Each named move below is a turn or a mirror, shown by a few rows before and after it. Which moves, in which order, take the first row of each later pair to the second? The first pair is answered.
Kogis (before => after):
[-13.9  31.1 -36.9  -8.2  -2.7  17.2   8.2   7.7  25.4 -26.2 -31.6  -5.1
  -8.9   8.4  -5.5  45.2  -7.9  33.0  16.7 -21.9  17.4  -8.7  -9.8  19.2
  35.3  12.4  17.6  49.4  10.8 -25.8  23.0] => [  8.8  27.6 -53.5   2.0  11.1   6.5   9.1  17.1  32.7  -8.2 -20.8  22.5
  11.4  -7.1  18.7  40.7   2.2  10.7  19.2 -26.1  -6.0  18.7 -14.8  11.6
  23.4  19.0  -5.7  60.4  19.4 -13.7  18.9]
[ 22.4 -12.9   0.2  -0.3   4.1 -10.8   4.8  -3.2  -0.6   7.3  18.1  12.6
  24.2 -24.9  24.8 -16.3   7.7 -27.7  -0.1   5.3 -18.0  34.3  -3.3 -16.6
 -19.7  -5.6 -30.0 -12.2  -3.1  22.0 -11.3] => [-18.5  -1.7  28.8 -19.6 -20.3  11.1   5.2 -20.7 -16.2 -23.4  -0.9 -32.4
 -12.8   3.9 -19.5  -5.2  -9.8   8.7  -5.4  13.5  25.9 -11.0   4.4  -4.2
   1.9 -19.2  11.1 -29.9 -17.1   2.6  -4.7]
[  7.5  11.9 -10.1   5.8   6.3   2.9  -2.4   5.2  15.5   3.0  -4.8  13.7
 -20.1  -4.1   5.1  22.5   3.8  -4.5   8.4 -20.1  -8.2  -4.9  -7.1   7.8
  -5.8  21.5  -8.0  17.5  14.7  -4.8  -1.2] => [ -2.2  14.5  -0.8   1.3   0.8   9.1  -3.8   1.6  10.8  -4.5  -8.5   3.8
 -28.3   2.5  -5.2  25.2   0.8   6.2   7.4 -18.9   0.8 -16.0  -5.7  10.2
   0.9  16.4   1.8  14.0  11.3 -10.8   1.1]
[-29.3  21.1  -8.8  -0.2 -21.6   1.5  -3.5  -0.6   6.6 -28.7  -9.7 -18.6
 -24.5 -24.0 -12.3   9.8 -30.0  53.4  15.8 -14.8  27.6 -29.5  12.1   2.7
  11.5 -24.5   9.0  22.2  15.9 -23.4  27.9] => [  7.9  12.1 -37.6  17.6   2.0 -19.1  -1.3  14.5  19.6   0.2   9.2  25.7
  11.4 -50.8  30.2   1.9 -10.0  18.2  20.6 -22.2 -15.0  17.1   4.0  -7.8
  -8.9 -12.0 -28.5  40.6  30.2  -0.5  19.1]
bune (before => after):
[-49.1 -16.6 -12.1   7.8  -1.9   0.8   1.5   4.7  32.0  -1.0  17.2 -18.8
  -6.8  31.5 -16.6   2.2  -4.5   2.2   4.3  -6.3  14.4   7.5   7.4  23.8
  12.3 -20.8  25.3 -17.8   2.8 -11.6  22.2] => [-44.1 -17.2  -5.8   5.0  -4.0   1.3   5.4   4.5  26.7  -2.5  21.0 -21.0
 -11.9  30.6 -19.7  -3.4  -5.5   0.9   1.6  -2.9  13.3   8.9   9.3  18.1
  11.5 -21.6  31.1 -26.0  -0.4  -9.7  20.3]
[  1.0   8.3 -27.6 -12.8   1.1 -23.5  20.6   4.3   9.3   5.7  36.1  -2.4
 -10.0   0.0  -6.3  -7.5  -5.8 -46.7 -14.4  -5.1 -23.1  -1.8 -27.9  17.3
 -21.7 -13.9  10.1 -21.1  -4.9 -13.5 -23.7] => [ -1.7  12.1 -39.4 -10.5   5.8 -24.9  19.1  12.1  14.7   7.4  29.2   5.3
  -8.1  -4.4  -2.1   2.1  -7.6 -43.1 -11.1 -16.0 -20.6  -6.9 -28.0  22.6
 -21.0 -15.5   4.9  -7.8   2.1 -16.6 -18.8]
[ -3.2   1.2  25.3  -2.6  25.0  10.6  -0.7 -28.7  11.5  -0.7  23.9  23.5
   3.2  15.7 -29.5 -13.4 -13.8 -13.3   4.6  18.5   9.5   4.1 -24.3  17.3
  39.2  24.4 -17.0  26.6 -14.9 -14.3  21.4] => [  4.9   3.6  34.5  -7.6  19.8  12.6   9.7 -25.1   2.7  -0.3  30.0  20.9
  -5.7  12.9 -35.3 -20.6 -14.5 -13.2  -3.1  21.2   6.6   7.2 -24.9   7.2
  38.4  23.9  -2.5  15.1 -16.4 -13.3  14.4]
gosag (before => after):
[ -1.5 -15.7   9.4 -10.4 -11.2   4.1   8.0 -13.8  -8.7   3.5  10.1 -17.2
 -16.1  -7.3 -17.6   3.3   4.6  -6.5   3.7   3.3   2.1   7.2   9.8  -2.2
  -2.8  -8.5   2.8 -15.6 -16.6  19.1  -3.3] => [ -1.9 -17.2   8.5  -8.5  -9.4   3.1   5.0 -15.1  -7.6   6.2  12.0 -14.6
 -12.3  -6.0 -14.1   1.9   9.1 -11.8   4.9   6.3  -3.0  12.4   9.2  -2.2
  -2.6  -5.0  -0.2 -15.7 -17.1  20.7  -3.2]
[ 25.2 -20.0  -5.0  10.3  13.6 -12.7   6.3  23.0   2.7   6.0   6.8  20.0
  -7.9  14.2  -9.0   6.0   1.7  10.7  -2.7 -23.5 -42.5  17.9  20.2 -17.3
 -20.1   4.3   0.7   9.0  16.0   8.6 -13.8] => [ 19.5 -15.1  -4.6   1.1   6.8  -9.7   8.9  28.5  -1.6   0.6   0.3  16.5
 -19.9  11.8 -16.1  11.0 -11.3  23.5  -4.4 -31.1 -32.2   5.2  21.9 -21.2
 -18.2  -6.4  11.8   9.4  21.2   3.5 -13.8]
[-30.1  10.5 -22.3   7.2  16.6  -7.2  18.6  20.6 -19.2  22.6 -14.3  -1.1
 -16.0  19.1  -8.4   8.6   2.6  -8.3 -22.0 -21.1   3.8  -3.9 -25.0  -5.3
  17.6  -3.4  10.4   6.5  -4.8 -35.7   6.7] => [-38.6   9.5 -17.0   4.9  12.0  -4.4  12.3  14.9 -18.9  16.1 -17.9  -9.2
 -13.9  25.8  -8.7   9.1   0.5  -4.7 -19.9 -16.7  13.7 -10.2 -24.8  -1.6
  19.4  -8.4   9.5   4.9  -9.7 -36.3   8.7]
[ -0.6 -15.6  11.0  -8.7  -2.8  -6.0 -14.6  -9.7  -4.3  -4.7  -1.4   0.1
  26.4  -0.9  -4.4 -10.2  17.4 -24.2  -9.6  36.4 -21.5  28.9   3.5 -11.1
 -22.4  -6.2   2.9 -22.2   7.7  24.2 -14.2] => [  9.8  -6.7   5.4  -8.1   1.8  -9.4  -5.4   2.3  -4.9   2.5  -1.2  12.8
  19.0  -9.7  -3.8 -10.4  14.5 -26.2 -14.4  27.6 -29.4  32.7   3.1 -19.4
 -23.6  -1.7   7.8 -17.2  18.2  23.1 -16.1]
vati (before => after):
[ -0.7  17.0  -0.2  15.0  13.5  -5.9   0.1  -1.6  12.4  14.4  -4.7  -6.1
 -20.0  27.0 -34.7  -6.0   0.6  10.5 -31.5 -21.2  -1.3  10.2  -1.4  -8.4
   4.8   9.9  10.6  18.9   1.9 -12.6   0.6] => [ 11.3  15.5  -2.3  16.6  16.4  -9.5   5.7   4.8  10.2  19.4   2.0   1.8
 -13.9  16.6 -27.1 -13.2   5.7   3.1 -33.0 -22.0 -13.1  20.3  -2.4 -17.5
   0.4   9.6   7.0  15.6   5.7  -6.8  -4.5]
[ 17.3  12.4   6.1  -5.8  14.8  18.5   4.2  -2.8   9.8  -0.1  25.6  15.1
   8.1   7.6  46.5  13.9  21.3  16.8 -30.3 -30.4  14.3   4.3  14.2 -12.2
  -1.0  -5.4 -20.3 -14.8   0.0  33.9  -2.6] => [ 10.6   7.1  10.5  -6.1  11.4  20.1  -2.4  -9.1  11.9  -4.0  25.6  10.1
  14.4   8.7  45.9  12.7  24.2  17.8 -27.4 -25.8  20.6   2.4  14.7  -7.7
   0.0  -9.8 -24.6 -16.5  -4.7  35.0   0.2]
[ -4.3 -12.8 -21.9  -7.9  11.4  -7.0   8.5  29.8  27.1   5.5 -10.6  33.3
   7.8  -4.8  18.7  22.2  13.6  -2.7 -43.9  -2.9 -35.1  -5.8 -31.4  20.4
  -8.7   0.7 -14.3  18.7   7.6 -25.0   8.6] => [ -0.9 -20.9 -21.6  -8.5  11.8 -11.0   4.7  27.4  27.0   5.7  -5.9  34.0
  15.8 -10.1  26.3  17.3  16.0  -7.2 -40.0   4.7 -36.5   1.2 -32.5  18.7
 -14.6  -6.1 -23.2  12.1   4.4 -18.6   4.8]
bedal (before => after):
[  7.4  23.9 -13.9 -39.6  36.4   7.3  -6.6  -0.4   9.6   3.0 -11.0  -2.0
 -12.5  -3.8 -31.2   3.2 -16.4  -9.7  -1.9   9.8 -13.5   3.0   1.1 -10.9
  12.4  20.2  17.6  27.6  -5.3  -5.0   2.0] => [-11.7  11.3 -15.0 -35.3  36.5   6.5 -26.5 -17.9  19.2  -3.3 -14.6  -6.5
   7.6   4.3 -21.0  10.6  -9.4 -10.7  10.7  18.3  -3.7   1.6   0.5   3.2
  10.5  13.7  -5.3  31.6 -14.6   0.6   9.2]
[ 12.6  -4.5 -11.0   2.2   8.6 -14.4   3.2   1.4 -10.5   4.6  -1.5  20.4
   9.3  -1.8   0.3  -3.2   2.1   5.8  -1.5  -6.3  -7.1   3.7  -5.7  -4.3
  -1.6  11.8  -0.6  17.3   1.9  -1.4  -3.8] => [  2.0 -12.2  -9.4   3.5   5.9 -16.3  -6.3  -4.7 -10.4  -2.0  -1.9  14.3
  17.2  -0.3   6.4  -1.5   3.5   6.2   5.7  -1.2   0.2   2.6  -6.6   0.3
  -5.8   4.3 -12.3  15.7  -2.5   4.0   0.1]
[ -8.5 -13.8   8.3 -12.3   0.2  -5.7 -10.0 -17.0  -2.6 -19.3  -5.5 -17.1
  18.6  15.9   8.1  -5.1  -3.5   0.6  14.0  12.2  19.2  -4.8  -3.1   9.7
   1.2 -20.7 -19.3  -6.8 -14.9  25.4   6.7] => [ 16.4   1.2  15.9 -26.4  -5.2  -3.5  20.3   4.6 -18.4 -11.0   2.4 -11.9
  -7.9  -1.1  -5.9 -19.6 -17.2   5.2  -2.0   0.6  10.5  -4.0  -1.5 -13.7
   0.0 -22.1  16.3 -18.9  -1.7  21.5  -5.4]
[-26.7 -18.8  -9.0  13.1   8.9  11.5   7.1  -8.2   8.4  -8.9  -5.0 -18.5
  11.9  22.9 -11.3 -22.9   1.7 -10.9 -18.8  24.8  -6.6   4.6   3.6   4.7
  25.4  13.9 -43.4  11.2  -5.2  10.3  22.2] => [-21.8 -24.7   4.2  -4.8  -5.8  11.4  16.4  -5.5  -6.8 -17.4   3.0 -27.8
   4.3   5.6 -11.2 -40.0 -12.0  -2.5 -20.4  27.4   4.5  -2.7   8.9 -11.1
  17.3 -15.6 -29.8 -10.4  -5.5  19.1  15.6]
Then:
(two moves a pair)
[ -2.4  17.3  -6.7  10.9  10.6  -5.6 -16.8 -11.8  20.7 -32.6 -28.2 -18.2
 -21.7  13.3  -2.9  -5.8 -12.3  49.1  18.8 -18.9  23.9 -17.8  15.3  20.2
  -0.5  -5.8 -29.1  33.4 -11.8   5.0   4.1] => [ 22.7  25.8 -23.2  18.3  24.8 -12.7  -6.4   7.7  25.7 -11.5 -23.9   9.2
 -20.5  -1.4  10.8  -5.3  -5.9  35.8  14.3 -32.6  -2.5  -0.3  11.2  11.4
  -6.0   9.8 -33.0  50.0   4.9   7.2  -0.7] | vati Kogis
[ 17.6  16.9 -15.0 -25.2   2.0  -4.9  10.4  25.7   6.1   6.6   6.4  -7.5
 -16.2 -18.8  -4.9   7.3  22.0   9.9  -8.2   0.1  -2.7  -2.8   2.5 -16.9
 -17.1   2.7   1.6  10.6  21.8 -19.6  -0.2] => [ 17.0  11.2 -11.4 -32.1  -2.9  -5.7   8.6  24.4   2.6  -0.7   7.7 -11.3
 -13.7 -25.5  -3.6   4.0  17.9  13.3  -5.0   3.7   5.4  -3.1   4.4 -18.6
 -21.4 -11.6   0.2   4.1  21.6 -14.3   0.2] | vati gosag
[ 22.0   2.5  -1.7  13.8  19.5  -5.7  -0.8  -5.2  21.2  25.7  17.9  24.7
  20.7   9.1   9.4 -13.1  27.9 -35.6  -0.6  12.3 -42.4  40.3  -1.8  -7.1
   2.8  48.3 -11.6  -0.3  -5.1   6.3 -10.7] => [ -5.1  -6.0 -17.5  19.7  20.3  -8.3 -26.5 -11.4  30.8  15.5   1.5  22.8
  39.0   9.7  25.1   4.3  24.0 -25.1  16.1   7.7 -24.3  26.1  -0.8  12.6
   0.6  29.2 -42.1  17.6  -7.6   6.9   2.9] | gosag bedal
[ 13.5  22.2   6.1 -18.3  -4.7  16.3  20.9   0.6 -20.3  22.0  11.7  -3.1
 -50.4 -14.9 -18.9 -22.6 -12.8   7.7 -16.7 -12.2  -2.2  -2.2   2.4  -7.4
  27.9   8.3  42.2 -27.1  14.7 -13.8 -14.1] => [  7.9  19.0  11.1 -22.2  -8.8  18.3  20.1  -1.8 -21.4  17.1  12.1  -7.6
 -49.4 -14.8 -20.6 -23.8 -15.0   7.9 -15.8  -8.3   2.4  -5.9   3.2  -5.0
  26.5   0.8  41.8 -31.7  12.8 -12.3 -13.8] | gosag vati
[  9.2  11.5  -2.4  -2.2   4.4   5.7   7.8  13.8  -1.5   1.9   0.1  -3.6
 -23.0   5.6 -26.5   1.8   0.4   5.7  -9.9 -14.3  -2.3  -7.0   0.1  -7.0
  11.9  19.4  26.1  10.2   7.7 -16.9  -7.7] => [ -8.8  -5.6   6.9   8.0   6.6   6.1 -15.1 -13.9   6.3  -7.1   2.4 -15.3
   1.6  27.2 -19.6   6.7  18.7  -3.4   1.9  10.1   1.6  -0.6  -2.5   7.6
  11.8  23.0   1.4   3.6 -16.6  -7.2  -3.4] | bedal bune
[ 10.9  -9.3   3.0  10.9   5.3  -5.9  -8.5  -3.0   6.3   3.1  15.6   3.5
   1.5   8.0 -10.2  -9.3  18.0 -11.7  -3.6  16.9 -11.9  21.6   1.1   4.1
  -7.0  13.9  -7.3 -13.4 -15.6   3.1   0.2] => [ 16.5  -6.8   1.8  11.6   8.0  -5.9  -6.6   2.0   5.9   7.8  14.9   8.8
  -2.2   5.8 -10.0  -8.9  16.1 -14.6  -5.4  12.2 -14.1  23.7  -0.2   1.0
  -6.7  16.6  -6.1 -11.1 -11.6   1.7  -0.8] | vati gosag
[ 17.5   4.3 -37.7  26.2  17.5 -21.0  -0.7  15.3  20.0  22.1  -9.5  34.6
   8.2 -15.9  38.7   7.4  -9.8  10.4   2.4 -24.5 -15.7   7.5   8.4   5.5
   2.0  -0.7 -17.2  30.2  25.3  -3.1   3.8] => [-14.6 -20.6 -17.6  31.7  10.0 -17.3 -31.2 -30.8  24.5   2.9  -6.3   3.7
  30.5  17.6  34.5   8.0  10.7   5.7  15.3  12.0   1.8   8.8   5.6  27.4
   2.5  -1.6 -39.0  10.8 -12.1   5.8   7.8] | bune vati
[-19.3 -21.2  -2.6  16.9   2.7  16.2 -21.3 -11.2  -0.8  -9.5 -14.8 -12.5
  25.6  18.3  14.7  16.1   6.4  -2.6   4.1   3.8  14.7 -27.9  14.1  -4.0
  11.1   0.6 -24.3  -9.7 -11.3  -1.6 -14.8] => [ -8.7 -12.7  16.2   6.2  -6.3  21.9  -5.1 -11.2 -12.7 -11.7  -9.3 -21.8
   3.7  22.0  -5.2   5.5   3.8   0.6  -9.4   5.8  13.3 -31.7  16.7 -15.6
  17.8   5.2   6.9 -27.4 -13.4  -8.3 -23.5] | bune vati
[  4.2   1.1 -29.3  19.7  19.7  -5.0 -27.9  21.2  -5.2  26.5  -5.8  29.4
  10.1  15.7  20.3   1.4   5.3  -8.5  -7.6 -13.3 -19.6   5.5  -7.9   8.8
  -4.6  21.4 -31.1  33.4  10.6 -16.8   1.2] => [-18.1 -12.4 -26.6  11.0   6.7  -4.1 -43.3  12.3  -8.0   8.1 -12.5  14.7
  19.1   5.3  30.5   1.7  -9.0   6.7   5.2 -10.2   5.5 -10.4  -4.8  13.8
 -11.1 -16.0 -44.5  28.1   4.8  -8.5   8.2] | gosag bedal
[-10.1  -1.5  16.2   6.6 -13.6  -3.2 -13.3 -23.8  20.3   5.9   1.8 -17.6
  11.5 -19.6  -1.2  -1.6  -1.6  -3.0 -13.4   0.1  21.5  12.1   8.9  -1.0
 -15.2   1.9 -30.2  12.6   0.7 -23.7  20.2] => [-13.1   0.8  20.4   5.6 -14.7  -1.0 -12.3 -24.8  17.9   4.0  -1.6 -22.0
   7.2 -13.4  -6.6   0.2  -1.9   1.1 -16.8  -0.5  22.5   7.7   8.3   0.3
 -11.3   5.6 -25.5  10.5  -0.9 -26.0  22.0] | gosag Kogis
[ 11.6  -2.3 -10.9  -3.2  -5.2  26.4  13.7  -2.7  11.0 -14.7 -20.3   8.2
  32.8 -12.6  -3.4 -10.7 -43.1  12.8  11.7  -7.2  10.2 -49.2   7.3  14.8
   1.6 -16.0  24.9   5.8   0.6 -20.9  -3.8] => [ 28.5   0.6 -21.6   0.9   1.9  20.9  19.9   6.6  14.6  -1.4 -14.7  26.3
  38.8 -23.8   7.3 -14.3 -39.4   1.5   8.2 -13.2  -7.8 -34.7   5.2   6.3
  -2.5  -7.1  16.1  12.9   8.2 -16.4  -7.4] | vati Kogis
[ 24.2  38.2  11.2   2.6   1.4 -12.5  17.3   0.3  -4.4  11.6  20.7   6.8
 -26.9 -12.9 -23.5  -2.2  -3.9 -12.9  -5.6 -32.6 -22.2  17.6 -31.6 -12.2
  14.1  12.7  36.8   0.0  11.1 -16.6 -31.8] => [ -9.5  27.4  -1.2  28.3  14.1 -12.5 -17.2 -25.1  19.9   6.6   7.2   4.6
  -0.1  19.4 -15.7  21.9  16.3 -18.2   9.7 -22.8 -17.5  15.2 -35.9  21.4
  23.2  33.5  -0.7  23.2  -2.7 -22.1 -13.9] | Kogis bedal
